One turning vector, and how many ticks it has turned
The counts run from 0 to 420.
[161 161 116 155  78  81 120 161  87 122 139 138 137 161 149 140 130 116
 117  90 116 140 139  96 187 111  91 140 128 105 124 116 102 168]
95
[112 128 125 125 107 127 166 103 103 158 134 122 147 125 132 147  73 134
 137  73 103 168 134 126 153 132 103 171 101 121 121 114  50 127]
260
[142  93  97 150 130  90 142 143  93  85 132 105 132 166 147 171 100 123
 142  80 179 126 142 112 170 103 146 136 140 106 104 101 134  92]
338
[ 82 145  80 107 116 143 132 111 102 133 122 103 134  93 125 152 142  95
 133 160  92 159  88 190 126 108 131 120 102 145  98 128  88 171]
242
[143 133 104 148 161 109 169 116 120 132  80 106 142 111 132 166 107 111
 146  87 126 155 145 105 114 180 142 126  66 118 113 103  91 139]
296
[185 193 110 142  99 111 106 160  95 136 141 150 116 121  94 118 142 152
 180 118 124 101 111 115 143 139 114 144 119 137  94  85 128 164]
410
[113 138  51 141 133 139 159 138 126 123  83  96  98 156 119 159 125 127
 151  79 111 114 136  93 157 167 105 147 106 119 117 124 102 112]
301
[106 124  65 115 121 143 140 137  98 138  75 122 104 156  93 148 140 125
 120 109 110  60 109 148 149 103 139 147 170 132 104 157  97 143]
36
[128 116  79 115 122 107 129 143  66 111 113 113 127 126 125 153  53 132
 165  96 101 120 128 117 142 126 142 126 147 120 137  92  86 171]
16
[118 115 149 146 112 124 107 138 120 162 144 128 122 120 117 145 145 141
  89 121 114 179 115 160 119  69 113 191  87 121  88 120  99  94]
154
[ 98 138 120 140 119 149  79 142 102 143 131 115 121 108 129 163 162 175
 109 156  80 146  98 166 116  93 144 150 121 102 102  86 102 113]
157
[114 168 104 132 121 138  95 141 120 164 101 134 136 130  91 137 188 163
 123 165 101 116  82 142 121 116 108 174 132 136 130  80 108 147]
160
[125 120 126 115 105 121  91 152  77 114 102  91 192 145 129 183 143 133
 140 151 122 126 152 130 140 109 101 113 157 122  90 105  92 176]
368
[156 166 118 141  94 102 117 153  78 117 147 141 123 141 153 144 112 110
 121  95  98 124 155  89 180 107 122 127 113 103  97 123  93 179]
96
[107 125 126 104 148 109  93 122 152 106 150 102  92  75 142 123 188 136
 146 119 144 189 150 109 101  88 155 166  98 142 115 128 112 123]
188
[150 162 101 111  90  91 130 103 104 104 108 126 146 156 121 139 170 125
 168  90 155 126 168  86 173 120 116 148 152 168 121 139 117 144]
59
[102 165 117  95 164 111 123 113 152 139 118 126 102  99 139 110 164 110
 125 124 111 142 148  74 118  93 147 189  91 138 142 125  79 156]
186
[112  93  92 135 118 159 142 156  86 131 125 108 114 108 105 169 111 145
 123 113 120 103 120 199 154 142 134 122 132 121  97 125  81 167]
282
[138 150 101 112 158 111 203 126 117 116 120 140 151  98 107 139 122 118
 158 115 174 102  82 139 157 145 167 135 116 126 135  91 104 157]
251
[157 179 137 171 126 108 131 128  85 105 139 135 138 120 169 150 129  93
 140 135 125 149 134 136 145  90 146 124  56 114  82  84 127 129]
132
[151 177 152 175 118 115 124 119  97 114 121 118 154 129 169 152 149 106
 161 137 137 160 141 137 135  94 116 139  71 114  75  87 119 113]
133
[102 142  88 115 155 127 124 123  87 129 122 122 135 124 117 160 113 112
 130 145 160  97 132 138 159 158 143 121 155 138 121  91  91 220]
287
[116 107 106 148 112 133 125 145  87 135 107 115 133 136 105 157 125 170
 148 113 160 124 118 186 141 160  90 143 184 127 123 104  92 187]
284
[112 148  80 121 174  96 140  78 113 112 110 121 122 137 135 158 112  82
 144 116 170 125 150  74 129 128 176 148 137 138 105 101 128 134]
22
[126 152 116 101 168 116  84 138 111 123 111 102 139 131 138 158 125 119
 156 130 112 125 170  58  90 104 141 155 125 114  73  97  99 151]
102
[172 151 111 101 131  94 164 136  97 118  79 124 160 102  98 144 117  97
 179  95 129 101 122 116 104 132 153 109 119 137  86 133 100 169]
331
[154 148 108 138 105 106 120 113  80 101  87 106 126 130 141 146 154 102
 196 115 143 117 155 161 130 116 129 109 139 157  97 143 116 183]
328
[141 162 146 141 114 109  87 129  82 115 129 108 139 141 166 148 119 125
 160 112 123 141 194  96 134  95 100 145 136 111  77 121  91 163]
98
[147 154  96 155 101 129  77 176  89  95 128 101 108 139 134 153 159 157
 178 143 123 111 132 144 144 112 105 121 121 120  99  81 142 147]
408
[152 112 133 141 129  78  92 148 117 141 118 156 112 127 108 121 183 130
  74 111 159 131 127 117 136  88 144 177 159 121 135 137 126 170]
395
[130  87 101 142 129  94 134 139  93 113  99 106 180 128 132 199 132  88
  99 141 131 164 122 155 136 101 161 104  90 125 106 115 121 149]
47
[117 114  80 148 139 112 146 124 136 101 103  76 135 130 147 189 126 133
 165  96 145 184 140 109 125 174 120 118 109 105  96 103 113 105]
298
[132 145 153 113 137  99 146 124 148 160 130 152 144 128 127 125 154 105
  67 113 145 143 109  98 132  66 127 197 106 103  95 140  97 110]
150
[134 109 103 125 100 116 135 143  95 127  92  88 147 152 123 152  75 116
 168  98 136 142 135 137 144 130  64 150 142 140 113 120  86 170]
14
[127  94 105 194 125 114 113 125 104 146  73 117 118 155 117 172 130 134
 114 115 159 146 101 181  99 145 121 156 148 113  93  93 136 126]
319
[129 134 107 127 131 142 148 184 120 120 168 120 133 124 136 145 104 150
 125 114 111 117 116 110 185 116 102 162  73  90 120  75  75 124]
176
[148 112 116 103  92  94  85 154  87 122 120 107 195 139  99 169 125 142
 143 141 126 154 129 119 139 109  98 133 148 138 105  94 111 177]
369
[ 90 135  91 116 111 149 118 112 114 126 109  89 133 105 115 149 146  98
 172 162 124 150 106 195 115 105 104 136 111 169  96 121 100 164]
243
[127 140 102 129  93 124 115 130 129 100 147 110 122 138 138 162 173 138
 119  96 118 161 170 103 159 107 126 133  88 125  59 143 115  92]
383
